Some points, each followed by its number:
[-0.96 -0.84  1.41  1.42  1.27 -1.27  0.30  1.42 -1.17  0.12  1.06  1.34
 -1.00 -0.94  1.27  1.33  1.29  1.13 -1.15  0.70 -1.02 -1.02 -1.40  1.15
  1.39] 0
[-0.94 -0.84  1.10  1.17  0.94 -1.15  0.21  1.16 -1.05 -0.12  0.72  0.92
 -0.96 -0.93  0.62  0.82  1.03  0.82 -1.05  0.55 -1.02 -0.98 -1.28  0.84
  1.02] 1
[-0.95 -0.84  1.65  1.61  1.66 -1.20  1.11  1.61 -1.06  1.68  1.71  1.76
 -0.95 -0.90  1.91  1.81  1.62  1.69 -1.02  1.41 -1.02 -0.99 -1.42  1.68
  1.69] 2
[-0.97 -0.85  1.88  1.79  1.88 -1.35  1.00  1.80 -1.25  2.18  1.90  2.09
 -1.02 -0.95  2.51  2.23  1.74  1.85 -1.22  1.32 -1.02 -1.03 -1.46  1.83
  1.97] 3
[-0.98 -0.85  1.72  1.66  1.62 -1.39  0.54  1.67 -1.33  0.96  1.45  1.81
 -1.04 -0.95  2.06  1.90  1.52  1.46 -1.31  0.87 -1.02 -1.04 -1.46  1.47
  1.77] 4
[-0.98 -0.85  1.42  1.43  1.20 -1.39  0.41  1.42 -1.34  0.41  0.94  1.32
 -1.04 -0.95  1.27  1.32  1.19  0.99 -1.34  0.56 -1.02 -1.04 -1.41  1.00
  1.40] 5
[-0.98 -0.85  1.79  1.72  1.72 -1.43  0.64  1.73 -1.39  1.40  1.54  1.93
 -1.04 -0.95  2.27  2.05  1.58  1.53 -1.35  0.85 -1.02 -1.04 -1.46  1.53
  1.86] 6
[-0.98 -0.85  1.35  1.37  1.12 -1.37  0.15  1.37 -1.31 -0.01  0.80  1.21
 -1.04 -0.95  1.09  1.19  1.13  0.88 -1.32  0.41 -1.02 -1.04 -1.40  0.90
  1.31] 7
[-0.93 -0.84  0.12  0.39 -0.23 -1.04 -0.49  0.36 -1.05 -0.50 -0.41 -0.29
 -1.02 -0.95 -0.43 -0.37 -0.10 -0.36 -1.24 -0.48 -1.02 -0.97 -0.66 -0.35
 -0.13] 8
[-0.97 -0.85  0.31  0.54 -0.16 -1.20 -0.62  0.52 -1.20 -0.51 -0.44 -0.22
 -1.04 -0.95 -0.42 -0.33  0.03 -0.37 -1.32 -0.60 -1.02 -1.02 -0.80 -0.35
  0.04] 9
[-0.92 -0.84  0.07  0.34 -0.27 -1.01 -0.61  0.32 -1.02 -0.52 -0.46 -0.33
 -1.01 -0.95 -0.44 -0.40 -0.12 -0.41 -1.20 -0.57 -1.02 -0.95 -0.62 -0.40
 -0.17] 10
[-0.96 -0.85  0.58  0.75  0.24 -1.15 -0.06  0.74 -1.12 -0.37  0.04  0.17
 -1.03 -0.95 -0.18  0.03  0.37  0.11 -1.24  0.00 -1.02 -1.00 -0.98  0.12
  0.38] 11
[-0.98 -0.85  0.64  0.80  0.16 -1.32 -0.55  0.79 -1.30 -0.50 -0.25  0.12
 -1.04 -0.95 -0.27 -0.04  0.35 -0.15 -1.34 -0.46 -1.02 -1.04 -1.03 -0.11
  0.43] 12
[-0.92 -0.84  0.01  0.30 -0.36 -1.04 -0.76  0.27 -1.06 -0.52 -0.57 -0.41
 -1.02 -0.95 -0.45 -0.45 -0.21 -0.54 -1.23 -0.75 -1.02 -0.96 -0.58 -0.52
 -0.25] 13
[-0.97 -0.85  0.63  0.79  0.16 -1.30 -0.61  0.78 -1.27 -0.51 -0.26  0.12
 -1.04 -0.95 -0.28 -0.05  0.36 -0.14 -1.32 -0.49 -1.02 -1.03 -1.02 -0.11
  0.42] 14
[-0.97 -0.85  0.48  0.68 -0.03 -1.29 -0.76  0.66 -1.27 -0.52 -0.44 -0.08
 -1.04 -0.95 -0.39 -0.24  0.20 -0.34 -1.33 -0.68 -1.02 -1.03 -0.92 -0.30
  0.24] 15
[-0.96 -0.85  0.70  0.85  0.35 -1.20 -0.16  0.84 -1.16 -0.40  0.08  0.30
 -1.03 -0.95 -0.09  0.15  0.49  0.17 -1.24 -0.02 -1.02 -1.01 -1.06  0.20
  0.52] 16
[-0.96 -0.85  0.74  0.88  0.45 -1.16  0.35  0.87 -1.13 -0.06  0.33  0.39
 -1.03 -0.95  0.04  0.26  0.54  0.37 -1.25  0.35 -1.02 -1.01 -1.07  0.38
  0.57] 17
[-0.89 -0.83  0.47  0.66  0.34 -0.92  0.73  0.64 -0.88  0.16  0.40  0.24
 -0.97 -0.95 -0.08  0.11  0.40  0.41 -1.07  0.63 -1.02 -0.92 -0.88  0.40
  0.31] 18
[-0.97 -0.85  1.21  1.25  1.01 -1.25  0.66  1.25 -1.18  0.50  0.89  1.04
 -1.02 -0.95  0.83  0.98  1.03  0.92 -1.23  0.76 -1.02 -1.02 -1.31  0.93
  1.14] 19
[-0.97 -0.85  1.06  1.14  0.79 -1.27  0.45  1.13 -1.22  0.18  0.62  0.80
 -1.03 -0.95  0.51  0.70  0.85  0.66 -1.28  0.51 -1.02 -1.03 -1.25  0.67
  0.95] 20
[-0.98 -0.85  1.77  1.70  1.68 -1.41  0.70  1.71 -1.36  1.41  1.54  1.89
 -1.04 -0.95  2.19  2.00  1.56  1.52 -1.34  0.92 -1.02 -1.04 -1.46  1.52
  1.83] 21
[-0.98 -0.85  1.93  1.83  1.93 -1.40  1.17  1.84 -1.34  2.84  1.96  2.16
 -1.04 -0.95  2.65  2.33  1.75  1.87 -1.32  1.33 -1.02 -1.04 -1.46  1.85
  2.04] 22
[-0.94 -0.83  1.60  1.57  1.63 -1.15  1.17  1.57 -1.01  1.69  1.70  1.70
 -0.92 -0.88  1.81  1.74  1.61  1.68 -0.96  1.46 -1.01 -0.98 -1.41  1.67
  1.64] 23
[-0.96 -0.84  2.01  1.90  2.15 -1.23  2.02  1.90 -1.10  4.74  2.46  2.33
 -0.97 -0.92  2.88  2.51  1.98  2.31 -1.06  2.09 -1.02 -1.01 -1.45  2.27
  2.14] 24
[-0.96 -0.84  1.73  1.68  1.78 -1.21  1.52  1.68 -1.09  2.74  1.93  1.90
 -0.97 -0.93  2.15  1.98  1.69  1.86 -1.07  1.66 -1.02 -1.00 -1.43  1.84
  1.80] 25
[-0.93 -0.83  1.67  1.62  1.76 -1.12  1.49  1.63 -0.96  2.43  1.93  1.83
 -0.89 -0.85  2.01  1.89  1.72  1.88 -0.90  1.73 -1.00 -0.97 -1.41  1.86
  1.73] 26
Which two points above are nearest to each new point by angle? Their numbers follow each, smallest number first.
[ 0.70  0.57 -0.43 -0.54  0.39  1.31  3.80 -0.47  1.39  2.43  1.38  0.08
  0.88  0.12 -0.18 -0.04  0.29  1.21  1.31  2.95 -1.00  0.80  0.52  1.13
 -0.21] -> 24 26
[-0.75 -0.72  0.42  0.60  0.49 -0.67  0.63  0.60 -0.55 -0.03  0.51  0.32
 -0.69 -0.79 -0.06  0.16  0.64  0.58 -0.58  0.76 -1.01 -0.74 -0.82  0.58
  0.35] -> 17 18
[ 1.74  1.77 -0.65 -0.88 -0.48  1.92  0.35 -0.87  1.90 -0.45 -0.30 -0.52
  2.07  2.66 -0.46 -0.49 -0.52 -0.29  2.17  0.32  2.53  1.79  1.49 -0.30
 -0.58] -> 24 26
[ 2.23  2.33 -0.66 -0.92 -0.72  2.12 -0.78 -0.96  1.97 -0.52 -0.73 -0.60
  2.47  3.42 -0.46 -0.52 -0.93 -0.78  2.28 -0.84  4.58  2.24  1.87 -0.78
 -0.62] -> 22 24
[-0.80 -0.77  0.24  0.47  0.21 -0.74  0.49  0.45 -0.69 -0.13  0.24  0.08
 -0.85 -0.94 -0.22 -0.06  0.31  0.28 -0.84  0.49 -1.02 -0.80 -0.72  0.28
  0.12] -> 17 18
[ 1.53  1.54 -0.66 -0.90 -0.65  1.57 -0.50 -0.91  1.48 -0.52 -0.62 -0.58
  1.67  1.93 -0.46 -0.52 -0.76 -0.63  1.66 -0.49  1.27  1.55  1.39 -0.64
 -0.61] -> 13 24
[ 0.11 -0.02 -0.65 -0.73 -0.70  0.15 -0.95 -0.72  0.05 -0.52 -0.75 -0.60
 -0.11 -0.55 -0.46 -0.52 -0.78 -0.80 -0.08 -1.06 -0.99  0.11  0.46 -0.80
 -0.61] -> 10 13
[ 3.50  3.76 -0.66 -0.91 -0.51  3.57  0.57 -0.94  3.56 -0.45 -0.29 -0.55
  4.40  5.96 -0.46 -0.50 -0.55 -0.27  4.32  0.55  5.96  3.56  2.65 -0.28
 -0.60] -> 24 26
[ 2.19  2.28 -0.65 -0.88 -0.47  2.35  0.33 -0.88  2.35 -0.46 -0.31 -0.53
  2.72  4.16 -0.46 -0.50 -0.48 -0.29  2.80  0.35  5.96  2.25  1.78 -0.29
 -0.58] -> 24 26
[ 4.46  4.84 -0.66 -0.92 -0.46  4.52  1.08 -0.95  4.52 -0.39 -0.14 -0.53
  5.69  5.96 -0.46 -0.50 -0.51 -0.13  5.53  1.01  5.96  4.53  3.27 -0.14
 -0.60] -> 24 26
[-0.76 -0.74  0.10  0.34  0.06 -0.70  0.02  0.33 -0.64 -0.40 -0.02 -0.08
 -0.79 -0.91 -0.34 -0.21  0.19  0.05 -0.76  0.13 -1.02 -0.76 -0.62  0.06
 -0.01] -> 8 11
[ 2.53  2.65 -0.66 -0.91 -0.53  2.62  0.32 -0.93  2.59 -0.47 -0.36 -0.55
  3.05  4.62 -0.46 -0.50 -0.61 -0.35  3.04  0.30  5.96  2.57  2.02 -0.36
 -0.60] -> 24 26
[ 1.86  1.87 -0.64 -0.88 -0.30  2.17  1.53 -0.87  2.18 -0.08  0.15 -0.43
  2.22  2.52 -0.44 -0.44 -0.37  0.12  2.39  1.26  1.11  1.92  1.52  0.09
 -0.54] -> 24 26
[ 1.24  1.21 -0.66 -0.90 -0.69  1.24 -0.73 -0.92  1.13 -0.52 -0.70 -0.60
  1.23  1.09 -0.46 -0.52 -0.84 -0.73  1.21 -0.76 -0.04  1.24  1.22 -0.73
 -0.61] -> 10 13
[ 1.45  1.45 -0.66 -0.91 -0.73  1.40 -0.86 -0.95  1.25 -0.52 -0.74 -0.60
  1.45  1.42 -0.46 -0.52 -0.92 -0.79  1.35 -0.94  0.37  1.45  1.37 -0.80
 -0.62] -> 10 13
[ 0.88  0.83 -0.65 -0.84 -0.64  0.95 -0.74 -0.82  0.89 -0.52 -0.67 -0.58
  0.93  0.95 -0.46 -0.52 -0.69 -0.68  0.99 -0.73  0.29  0.90  0.96 -0.68
 -0.60] -> 10 13
[ 0.56  0.45 -0.63 -0.78 -0.45  0.78  0.30 -0.76  0.74 -0.42 -0.28 -0.50
  0.49 -0.25 -0.45 -0.48 -0.53 -0.29  0.63  0.20 -1.01  0.59  0.69 -0.30
 -0.55] -> 10 13
[ 1.12  1.09 -0.66 -0.89 -0.74  1.07 -0.98 -0.90  0.94 -0.52 -0.77 -0.60
  1.11  1.31 -0.46 -0.52 -0.88 -0.84  1.07 -1.13  1.07  1.12  1.15 -0.84
 -0.62] -> 10 13
[ 2.72  2.84 -0.64 -0.88 -0.19  3.08  2.08 -0.87  3.14  0.09  0.37 -0.39
  3.48  5.30 -0.43 -0.42 -0.21  0.35  3.66  1.78  5.96  2.81  2.06  0.31
 -0.53] -> 24 26
[ 1.22  1.19 -0.66 -0.90 -0.70  1.22 -0.75 -0.92  1.11 -0.52 -0.70 -0.60
  1.21  1.04 -0.46 -0.52 -0.85 -0.74  1.17 -0.79 -0.10  1.23  1.21 -0.74
 -0.61] -> 10 13
[ 1.87  1.93 -0.66 -0.91 -0.69  1.84 -0.63 -0.95  1.73 -0.52 -0.67 -0.60
  2.06  2.61 -0.46 -0.52 -0.84 -0.70  1.96 -0.64  2.54  1.88  1.63 -0.71
 -0.61] -> 13 24
[ 1.15  1.06 -0.53 -0.70  0.21  1.73  3.37 -0.63  1.80  1.60  1.09 -0.08
  1.45  1.00 -0.29 -0.19  0.13  0.97  1.85  2.66 -0.74  1.26  0.89  0.90
 -0.34] -> 24 26
[-0.81 -0.79  0.18  0.42  0.13 -0.74  0.55  0.39 -0.71 -0.10  0.20  0.01
 -0.90 -0.95 -0.26 -0.11  0.20  0.22 -0.92  0.48 -1.02 -0.82 -0.68  0.21
  0.05] -> 17 18
[ 1.47  1.47 -0.66 -0.92 -0.76  1.32 -1.01 -0.97  1.07 -0.52 -0.78 -0.60
  1.33  1.23 -0.46 -0.52 -1.09 -0.87  1.09 -1.26  0.48  1.45  1.39 -0.89
 -0.62] -> 10 13
[ 1.49  1.50 -0.66 -0.92 -0.76  1.34 -1.01 -0.96  1.11 -0.52 -0.78 -0.60
  1.43  1.78 -0.46 -0.52 -1.06 -0.87  1.22 -1.26  2.18  1.48  1.41 -0.89
 -0.62] -> 10 13
[ 0.30  0.19 -0.50 -0.53 -0.10  0.65  1.20 -0.48  0.69 -0.02  0.23 -0.28
  0.37 -0.13 -0.40 -0.35 -0.09  0.22  0.64  1.01 -0.95  0.35  0.36  0.20
 -0.39] -> 24 26
[ 0.95  0.86 -0.57 -0.73 -0.05  1.40  2.19 -0.68  1.43  0.52  0.54 -0.25
  1.13  0.58 -0.38 -0.32 -0.11  0.48  1.44  1.75 -0.87  1.03  0.82  0.44
 -0.43] -> 24 26
[ 1.03  0.94 -0.60 -0.79 -0.12  1.46  2.16 -0.75  1.47  0.48  0.48 -0.30
  1.15  0.41 -0.39 -0.35 -0.22  0.41  1.42  1.69 -0.99  1.10  0.91  0.36
 -0.46] -> 24 26
[ 0.30  0.22 -0.64 -0.71 -0.67  0.34 -0.98 -0.68  0.29 -0.52 -0.75 -0.59
  0.29  0.31 -0.46 -0.52 -0.64 -0.78  0.37 -1.07 -0.15  0.31  0.56 -0.78
 -0.60] -> 10 13
[-0.06 -0.20 -0.43 -0.39 -0.02  0.31  1.73 -0.37  0.32  0.50  0.45 -0.19
 -0.18 -0.85 -0.34 -0.26 -0.10  0.38  0.06  1.31 -1.02 -0.01  0.10  0.34
 -0.33] -> 18 24
